(in the rows, 128 means zero)
A single turn carries every row of the set below to another of its rows. Some are shown first; where does it send the rows asked next?
zomaz: [128 137 124 142 152 103 105 146  98  99 110 104]
Muta: [171 138 120  99 126  99 117 146 132 160 135 129]
Risu: [122 103 169  93 103 123 132 118 142 100 118 131]
tona: [136 145 140 156 112 149 125  88 124 109 110 139]
gokal: [ 89 140 108 109 150 106 143 131 128 130 114 133]
mal: [ 99 100 163 139 139 101 130 110 142 119 138 140]
sogiz: [122 171 157 134  95  98 132 137 131 134  97 117]
lofa: [129 135 145 152 110 166 135 152 116 137 133 146]
Vozit: [152 134 157 121 128  98 147 144 116 173 114 113]
sefom: [120 131 147 101  98 163 130 138 103 147 116 123]
doviv: [121 135 149 135 148 118 124 102 137 100 168 108]
vak: [168 128 133 150 121 119 160 101 119 156 135 125]
laso: [127 102 150 124 100  97 100 142 102 130 116  92]
gokik: [139 134 118 164 131 141 155 130 127 121  93 136]
podur: [125 102 148 102 119 140 162 159 124 132 107 124]
tuvum: [117 136 151 110  94 159 131 135  99 149 119 126]
sud: [125 140 133 106 148  91 148 155  94 118 109 140]
baned: [158  99 140 149 136 102  96 150 127 112 132 138]
mer: [117  99 141 116 116  98  84 103 119 109 125 121]
vosib: [147  95 117 146  94  96 104 112 120 116 142 116]
sem: [139 130 119 112  86  96 155 148  99 107 144 132]
Niz: [144 121 139 136 111  87  91 163 136 148 133 129]
kan: [113 148 144 135 115 133 132 103 120  87 119  89]
sifi: [131 137 132 130 128 130 160 161 152 121 143  91]
dem: [174 136 142 122  82 121 123 107 128 101 122 111]
Vub: [142 145 146 156 107 143 113 104 135 100 106 145]
vugon: [158 102 117 140 101 108  91 115 113 111 134 110]
zot: [ 87 136 111 112 148 104 143 134 138 128 118 132]
Nari: [ 91 132 143 119 134  96 144 128 129 122 158 156]
tevo: [111 153 109 100 120 115 135 132 151 128 151 155]
Kor: [147 138 163  97 140 102 153 114 133 112 159 136]
sifo: [125 116 152  92  90 148 131 140 114 129  99 124]
tativ: [142 124 167 162 122 143 130 117  96 129 137 149]
Pipa: [174 137 119 103 124 100 114 154 129 152 140 131]
lom: [107 148 108 137 100 154 128 142 127 153 130 126]
Pobim: [103 153 116 118 162 110 141 138 113 117 106 121]
vere: [147 130 106 139 124  88 142 103 140 103 137  97]
Devi: [143 119 146 121 136 138 138  83 128 119 162 141]
Lesa: [123 127 144 122 146 109 122  92 150  99 159 111]
garok: [129 152 127 104 100 109  87 151 126 147 147 120]
tesam: [172 130 125 106 126  95 143 130 127 165 141 117]
Kedan: [152 131 119 165 142 140 102 113 125 124 108 125]

zot moves to tuvum
zomaz moves to Risu
And these:
Vozit moves to sud
mal moves to tativ
Pobim moves to sifo
kan moves to dem
garok moves to tevo
Vub moves to vosib
Muta moves to gokal
Kor moves to gokik
Kedan moves to mer
tona moves to vugon
sifi moves to sogiz
Nari moves to lofa

A single turn carries every row of the set below to another of its rows. Some are shown first; where does it send the rows asked next?
Zel: [137 133 125 198 107 111 128 108 116 130 107 134 112 108 155 165 113 136
 123 142  96 136]
mamuz: [127 184 151 143 117 101 136  98 149 125 117 150 141  88 129 120 115 131
 122 125 141 139]
rem: [146  70 103 156 131 111 171 147 139 141 150 140 170 140 123 113 119 152
 123 107 139 113]
meki: [156 116 140 159 107 104 144 133 154 138 170 151 111 117  98  88 157 121
  98 153 165 119]
kef: [120 103 136 172 123  69 139 157 130 140 122 161  93 106 136 150 132 139
 134  94 121 116]
zunul: [159 117 142 161 103 105 148 133 158 138 166 153 111 119  99  91 158 116
  98 153 162 118]
zodug: [127 112 141 166 105 120 182  94 162 126 130 148 117 110 106 119 156  87
 127 163 119 126]
nin: [123 183 153 143 120 102 134  94 146 128 122 147 145  87 125 115 113 135
 123 123 144 142]
sunob: [131 101  85 160 147 126 139 118 129 152 105 103 142 111 145 116 116 108
 102 109  98 148]
mipit: [107  98 147 164 110 124 169  81 147 134 151 145 132 108  88 100 146 106
 133 148 135 135]
nuka: [113 109 112 158 147  71 118 154 114 146 132 148 107  99 131 128 138 171
 137 115 141  97]
derot: [116 116 137 200 109 116 120  91 102 137 132 135 124 108 138 149 102 148
 128 119 107 149]
gitab: [114 125 114 186 129 115 104  94  92 141 135 123 133 102 137 134 108 173
 129 142 122 133]
Bige: [162  84  95 156 126 108 180 161 154 136 127 142 155 139 139 130 130 138
 118 122 127 103]
bof: [126 125 115 152 123 118 169 101 157 132 128 138 124 104 109 110 165 109
 127 193 133 104]
sesan: [127 100  85 159 149 126 138 114 128 152 111 101 144 111 140 112 114 112
 103 105 100 149]
pef: [125 185 149 138 124 102 130  96 144 129 121 146 147  86 127 115 117 139
 123 128 147 137]
pak: [128 102  80 155 153 127 136 117 127 154 109 100 145 109 142 113 118 114
 103 112 103 146]
taku: [159 117 138 159 105 104 146 133 157 137 166 152 112 119  99  90 159 120
  99 156 164 116]
koz: [154  82  88 149 137 109 170 156 142 138 139 137 166 136 132 116 128 154
 121 127 139  99]
Gub: [155  72 109 161 120 110 182 153 148 136 139 146 160 139 131 126 120 134
 120 102 128 119]
riv: [132 104  80 157 151 125 139 120 130 151 104 100 142 110 145 115 118 112
 102 114  99 143]
dok: [127 118 115 162 137  67 132 164 128 139 113 153  94 101 144 147 144 150
 131 119 128  94]
gud: [134 139 103 186 127 110 112 107 106 136 112 124 122 101 152 150 119 162
 125 165 110 118]
pud: [107 110 122 149 129 121 156  84 140 138 149 132 138 102  91  88 155 127
 135 179 145 111]
Vibi: [106  96 136 169 134  74 126 146 116 145 139 156 106 105 123 131 128 160
 139  87 136 117]
bivad: [129 189 147 141 121  99 133  98 148 125 115 147 144  87 131 120 119 134
 121 132 144 136]
Bip: [156 115 142 161 104 104 147 131 158 137 170 152 111 121  97  90 155 120
  98 150 165 120]

koz moves to Bige
sunob moves to sesan
mamuz moves to nin
And these:
derot moves to gitab
pud moves to bof
Vibi moves to nuka

